128 stands for zero in the data rows.
Some points:
[148 129 146 123  99  71 170 133  79 177 134 137 152 120 164  84 108 154
 100 128  63  97  92  61  83  61 142 111  55 143 134 172 145 167 144 172
  94 102 135 163 104 133 133 122 135 122  80 163 126  91 137 123 158 136
 145 137 160 159  98 144  70 139 155  91]
[116 129 104 125 109 130 123 133 143 157 175 166  78 103 177 159 163 128
 127  96 172 135 138 140 131 135 168 185  89 123 123 122 132 148 144 130
 120  93 122 117  76 183 181 165 197 190  74  97 116 122 141 181 111 103
 111 128  92  96 130  94 182 143 131 137]
[120 148 100  87 185 149 118  97 158 145 124 132 141 163 174 106 129 151
 103  92 122 127 110 103 102  98 146 153 125  85  90 150 156 186 192  78
 130 143 176  83  87 108 120 126  90  94 199 148 109 119 171 143 128  92
 119 118 156 172 114 115 154  72  95 100]
[ 87  80 191 142 143 122 114  99 152 138 140 118 141 149 136 184 118 112
 117 136 174  82 178 162 146 134 153 140 120 107 106 187 150 196 100 101
 125 126 153  75  98 123  93 122 113 109  95 158 145 125  81  84 170 193
 144 168 170  76 129 127 128 146 144  80]
[105  68 175 152 132 148 114 121 120 142 164 164 104 130 166  78  86  56
  71 130 103  79 158 111 106 171 123 132 158 136 149 151 181  81 114 136
 130 152 152 161 135  96 160 142 116 203 199 152 151 131 169 187  92 141
 104 130 170  98 129 138 114 134 124 145]
[109 136 117 129 101  79 164 120 186 154 136 112 135 111 135 175  78 114
 171  77  86 156 150 134 158 154  97  97 167 119 119 170 142 147 159 153
 183  88 121 158 115 116 115 111 132 118 109  62 142 114 180 155  87 186
 160 166 167 196 122 157 164 113 136  81]
[108 100 143  78  63 149 132 133 102  74 134 132 149 155 161  93 140 125
  59  89 106 141 128 116 100 123  86 181 134 114 112 106  79 105  88 113
 122 148  69 102 122 132 105 114 119  99  88  54 160 126  73 168 134 121
 152 131 168 159 101 115 135  85  73  87]
[123 131 188  77  95 112  86 172 111 112 152 155 139 110 127 134 124 158
 182 113 155 102 106 128 159  62 145 138 115  76 200 137 105 107 178 160
 176 185 101 103 151  89 104 111 137 133 137 125 102 101 157 114 164 113
 179 181 163 138 149 159 173 131 148 197]
[133 119  73 173 151 125 103  96 115 106 123 129 174  87 121 139  79  57
  76  62 153 137  94 162 133  85 160 145 149 169 138 139 188  91 112 137
 151 171  82  88  80 149 107  97 176 138 125 175 151 161 148 145 173 137
 161  86 115 178 110 140 106 126 132 141]
[116 135 124 121 144 153 146 151  64  82  88 116 113 129 103 218 162 125
 126  99  80 192 155 149 139 131 134 178  83 121 125 129 133 141 150 140
 112 104  99 110 180 128 120 120 147 149 179 184  81 121 124 170  76 131
 123 130 149 110 131 122  65 159 136 117]
[108 127 124 155 166 218  76  95  98 116 107  95 111  82 180 114  98 195
 167 153 126 155 132 156 152 146 101 111 121 148 152 136 151 127 131 126
  88 165 153 174 155 125 146 135 180  57 116 121 151  73 101 137 140 149
 131 143 113 115  90  82 149 135 133 125]
[ 96  96 113 143 162  83  90 132 120  98 152 134 106 138 112 175 145 178
 151 179 107 127 153 165  91 108 171 165 146 145 117  91 161 142 119 209
 182 173 191 195 115 163  91 119  74 113  74  81  89 137  86 102  72  66
 107 122 153 154 109 112 115 116 124 152]
[104  90 159 142 139 120 207 187 173  85 102 142 164 167 100 113 163 132
 155 144 141 125  78 129 130 187 131 141 140 158 148 111 153 175 107 103
 134 151 168 154 147 141 132 120 168 158 134 172 167 174 172 190 199 122
 157 191 116 171  96 103 111 122 128 117]
[100 109 101  70  70 156 138 135 109 168 129 141 142 127 139 172  86 119
 154 177  72 112 114 109 110 116 110  97 144 122 139  83 196  78  98  92
 119 124 170  63 113 129 126 110 150 123 121  90  71 171 133  93 157 125
 141 129 131 133 193  86 107 135 141  71]
[192 168 210 206 233 163 164 164 180 136  95 114 150  73  76  98 156 142
 105 121  78 109 151 115 112 109 146 111 123  62 106  73  87  67  94  91
 105  91 126  95  89 146 119  83 155 114 110 119 150 125 144 147  87  98
 144 124 135  92 156 151 167 144 178 138]
[152 117  93 109 108 119 137 131 192  81 110 108 110 126 126 118  66 171
 148 130 115  69 174 154 157 144 153 155  74 115 109 110 137 111 123 128
 110  94 127 111 180 171 134 101 128 139 143 157 176  71 124 125 156 116
  98 109 118 135 157 139  87  77  61 173]
[124 135 132 163  58  88  98  92 147 125 114 111  84 179 138  95 180 153
 120 120 122 126 119 136 154 152 108 116 114 152 136 134 136 112 105  85
 168 144 146 139 132 140 119 116 201  97 153 168  69 123 118  53  52  74
 156 144 106  97  79 179 137 131 107 115]
[158  35  74  59 171 140 151 141 105 162 147 132 137 135 112 158 150 187
  90 116 171 171  82 109 113 107 115  97 157 152 162 115 103 122  85  96
 116 115 146 168  98 121 109 114 134 140 130 128 103  72 143 117  97 192
 130 128 138 121 156 174 155 100 110 141]
[ 81  92  81 140 140 111 107 100 103 113 103 113 126 164  84 105 101 102
 139 112 107 102 154 128 126 111 105 102 168 171 176  72  81 124 139 132
 154  35  90 105  71  65 138 151 111  93  99 165 142 123 154 158 174  73
 103 139 145  75 108 118 118 137 113 121]
[ 68 164 147 124 141 147 134 144 109 145 101  88  46  79  79  97  62  94
  87 127 100 134  69 131 117 149 160 160 122 108 136 149  79 122 141 136
 131 128 119 193 129 171  97 197 174 149 159 149 159 209 152  87 164 145
  88 137  94 111 147 139 111  80  74 110]
[118 122 113 175 149 207 187 180 213 179 175 172 178 179 187 165 177 118
 159 106 143  91  92 108 108 125 105 101 136 145 148 146 126 120 177 172
 112 141  67 114 140  80  83 103 117  86  81 119 109 130  81  86 113 104
  50 116 122 127 153 147  99 130  93 114]
[121 112 114 115 110 127 128 124 157 179 211  66 113  99  92  61 179 144
 124 115  99 184 163 157 138 127 141 144 213 105 105 134 122 134 131 133
 123 126 112 107 182 170 143 138 134 139 157 160  90 101 112 135 187 110
  91 128 121 146 125 115  91 166 169 136]
[131 155 163 106 146  79 108  69 111  89  60 162 163 104 151  82 160 120
 171 170 179 190 181 105 127 138 116 127 139 154 143 127 118 114 176 137
 198 158 165 145 140 157 157 152 159 168 124  93 102  84  76 115 140 136
  74  90 130 112 190 169  99 107 119  92]
[120 114 148 157  83 124 128 147  73  94  81  53 161 141 110 154 121  98
 154 118 137  99  90 119 117 104 185  82 132 130 148 151 138 157 100  98
 168 132 123 120 179 182 176 169  96 128 171  97 137  76 103 136  74  99
  69  85  60 137 125 106 169 130 144 117]
[137 135 118  92  90 119 130 132 125 134 139 123 155 153 132 106 122 120
  83 205 177 182 163 169 162 151 183  55  87 105 120 133 121 128 155 156
 131 131 122 146 109 110  67  68 127 106 135 139 146 162 154 182  99 117
  88 104  96  97 114  79 154 146 135 125]
[124  95 132 107 122 127 130 155 158 165  48 180  87  66 140 134 143 118
 106  97 175 166 143 141 155 152  82  89 106 124 131 140 128 127 133 138
 127 131 115 109  99 193 165 161  50  82 136 116 141 137 154  83 109 103
 141 129 113 125 104  94  61 161 131 154]
[171 161 125 111 111 138 108 115 105 129 117 111 132 134 144 144 166 154
 150 142 119 131 144 110  96 184 171 186 194 203 191 212 108 122 125 125
 106 115 132 118 128 136 129 106 101 109 105 171 201 188 173 105 106 115
 139 123 144 146 183 139 149 139 136 147]
[175 171 148 142 121 116 125 115 110 131 138 117 148 144 154 174 138 115
 136 138 143 137 130 123  82  78  90 102 210  88  97 126 127 123 128 137
 127 120 138 148 141 136 142 116 123 136 121 134 131 132 141 133 136 147
 161 176  60  59  87  90  71  63  60 168]
[182 162 189 127 143 172 170 130 139 163 107 116 117 147 115 122  94  86
 159 159 153 166 158 110 115 122 162 116 118 180  62 114 110 111 105 112
  92  73 124 111 102  81  82 178 158 152 164  95 101 102  75 103 123 111
 159 148 132 198 123 124 161 174 110 224]
[121 115 107 120 142 123 134 133 137 144 149 151 189 142 117 130 114 105
  90 191 145 171 145 152 149 128 162 196 104 116 118 113 141 124 136 132
 110 112 125 116 214  80 202 185 110  94 107 106 142 147 167  73 111 123
 135 118  93 108  81 198 156 128 132 117]
[139 130 109 114 134 150 140 152  74  74 114  83 113 111  91  72 176 133
 117 111 115  75 155 172 158 161  91  97 110 120 107 149 153 160 145 141
 117 130 120 109  91  55 155 143 152 180  88  87 111 144 147  65  96 140
 113 118 108 138 129 107  90  60 169 155]
[105 133  87 110 113 107  51 108 162 106 121 129 108 157  93 122 187  93
  83 117  93  83  93  93  51  68  87  70  79 143 103 114 147 156 181 161
 121 130 160 150 179 132 127 129 106  91 130  98 139 143 132 174 165 211
 187 168 143 155 209 155 175 181 132 159]
[152 141 123 112 121 123 124 117 132 121 114 132 132 158 143 135 129 133
 126 104 116  86  80  70 200 184 181 189 186 104 103  94 108 124 149 140
 140 128 146 160 120 109 112 122 118 107 131  98 116 118 117 130 145 183
 166  50  90  84 101  96  78 182 165 145]
[137 149 119 153 117 102 148  56  85  54 160 136 119 101 163 159 122 142
 145 139 164 112 114  79 114 131  78 106 101  82  86  92  58  63 118  87
  85 146 138 113 136 137 129 136  98 121 109 156 124 154 137 108 105 150
  57 175 126 194 120 144 163 190 191 152]
[107 222 179 173 155 122 120 169 148 141 187 188 107 154 144 104 108 126
 129 127 129 155 118 159 133 121 118 144 109 176 185 111 124 142  63  52
  93  89  99 116 120 109  95  78  45 120 126  87  79 122 140 141 142 163
 113 101 107 127 126 120 103  92 163 145]
[126 128 127 118 151  74 102 104 131 136 137 119 111 113  65 162 122  78
 161 138 143 142 112 128 138 145  61 113 119 113 137 152 121 141 133 107
  54 168 157 162 159 117 118 110 145 179 102 128 155  88 103 110 139  40
 149  28 142 118 105  96 156 134 120 113]
[180 181 111 160 113 149 135 152 104 150 117 107 117 184 167 141 115 148
 136 141 163 132 119 183 129 141  71 108 103  73  81  81 134 141  75 151
 165 137 100 193 114 143 168 149 101 132 136 151 133 140 104 122 174 107
 157 114 192 138 204 204 167 166 181 134]
[191 155 118 114 122 127 140 144 169 113 142 141  87  97  84  97  78 159
 137  90 153 106 157 129 134  80 121 117 144 181 160  91 114 143 129 154
 133 148 131 105 166 122 176 167 147 157 174 159 154 209  93 142  96 173
 114 112 161  85  76  76 148 125 119  65]
[108 105  67 170 141 122 111 112  96 173 147 166 157  81  90 114 150 151
 177 180  94 105  99  87 164 166 134 132  98 124  92 177  99 112 109 137
 142 144  73  94  99 113 115 106  68 168 170 133 120 127  77 169 140 147
 174 169  90 110 129 140 151  92  83  91]
These points spread out most along one direction. Where along it does each point below lie, from 0 to 99? 50 is the average, and the first point above lies past it. One standard deviation of the points above along it is 16.
[105 133  87 110 113 107  51 108 162 106 121 129 108 157  93 122 187  93
  83 117  93  83  93  93  51  68  87  70  79 143 103 114 147 156 181 161
 121 130 160 150 179 132 127 129 106  91 130  98 139 143 132 174 165 211
 187 168 143 155 209 155 175 181 132 159] 89
[116 129 104 125 109 130 123 133 143 157 175 166  78 103 177 159 163 128
 127  96 172 135 138 140 131 135 168 185  89 123 123 122 132 148 144 130
 120  93 122 117  76 183 181 165 197 190  74  97 116 122 141 181 111 103
 111 128  92  96 130  94 182 143 131 137] 39
[108 100 143  78  63 149 132 133 102  74 134 132 149 155 161  93 140 125
  59  89 106 141 128 116 100 123  86 181 134 114 112 106  79 105  88 113
 122 148  69 102 122 132 105 114 119  99  88  54 160 126  73 168 134 121
 152 131 168 159 101 115 135  85  73  87] 62
[152 117  93 109 108 119 137 131 192  81 110 108 110 126 126 118  66 171
 148 130 115  69 174 154 157 144 153 155  74 115 109 110 137 111 123 128
 110  94 127 111 180 171 134 101 128 139 143 157 176  71 124 125 156 116
  98 109 118 135 157 139  87  77  61 173] 34
[123 131 188  77  95 112  86 172 111 112 152 155 139 110 127 134 124 158
 182 113 155 102 106 128 159  62 145 138 115  76 200 137 105 107 178 160
 176 185 101 103 151  89 104 111 137 133 137 125 102 101 157 114 164 113
 179 181 163 138 149 159 173 131 148 197] 71
[105  68 175 152 132 148 114 121 120 142 164 164 104 130 166  78  86  56
  71 130 103  79 158 111 106 171 123 132 158 136 149 151 181  81 114 136
 130 152 152 161 135  96 160 142 116 203 199 152 151 131 169 187  92 141
 104 130 170  98 129 138 114 134 124 145] 37
[171 161 125 111 111 138 108 115 105 129 117 111 132 134 144 144 166 154
 150 142 119 131 144 110  96 184 171 186 194 203 191 212 108 122 125 125
 106 115 132 118 128 136 129 106 101 109 105 171 201 188 173 105 106 115
 139 123 144 146 183 139 149 139 136 147] 47
[137 149 119 153 117 102 148  56  85  54 160 136 119 101 163 159 122 142
 145 139 164 112 114  79 114 131  78 106 101  82  86  92  58  63 118  87
  85 146 138 113 136 137 129 136  98 121 109 156 124 154 137 108 105 150
  57 175 126 194 120 144 163 190 191 152] 66
[120 148 100  87 185 149 118  97 158 145 124 132 141 163 174 106 129 151
 103  92 122 127 110 103 102  98 146 153 125  85  90 150 156 186 192  78
 130 143 176  83  87 108 120 126  90  94 199 148 109 119 171 143 128  92
 119 118 156 172 114 115 154  72  95 100] 62
[118 122 113 175 149 207 187 180 213 179 175 172 178 179 187 165 177 118
 159 106 143  91  92 108 108 125 105 101 136 145 148 146 126 120 177 172
 112 141  67 114 140  80  83 103 117  86  81 119 109 130  81  86 113 104
  50 116 122 127 153 147  99 130  93 114] 81
[120 114 148 157  83 124 128 147  73  94  81  53 161 141 110 154 121  98
 154 118 137  99  90 119 117 104 185  82 132 130 148 151 138 157 100  98
 168 132 123 120 179 182 176 169  96 128 171  97 137  76 103 136  74  99
  69  85  60 137 125 106 169 130 144 117] 29
[180 181 111 160 113 149 135 152 104 150 117 107 117 184 167 141 115 148
 136 141 163 132 119 183 129 141  71 108 103  73  81  81 134 141  75 151
 165 137 100 193 114 143 168 149 101 132 136 151 133 140 104 122 174 107
 157 114 192 138 204 204 167 166 181 134] 70
[175 171 148 142 121 116 125 115 110 131 138 117 148 144 154 174 138 115
 136 138 143 137 130 123  82  78  90 102 210  88  97 126 127 123 128 137
 127 120 138 148 141 136 142 116 123 136 121 134 131 132 141 133 136 147
 161 176  60  59  87  90  71  63  60 168] 47
[108 127 124 155 166 218  76  95  98 116 107  95 111  82 180 114  98 195
 167 153 126 155 132 156 152 146 101 111 121 148 152 136 151 127 131 126
  88 165 153 174 155 125 146 135 180  57 116 121 151  73 101 137 140 149
 131 143 113 115  90  82 149 135 133 125] 38
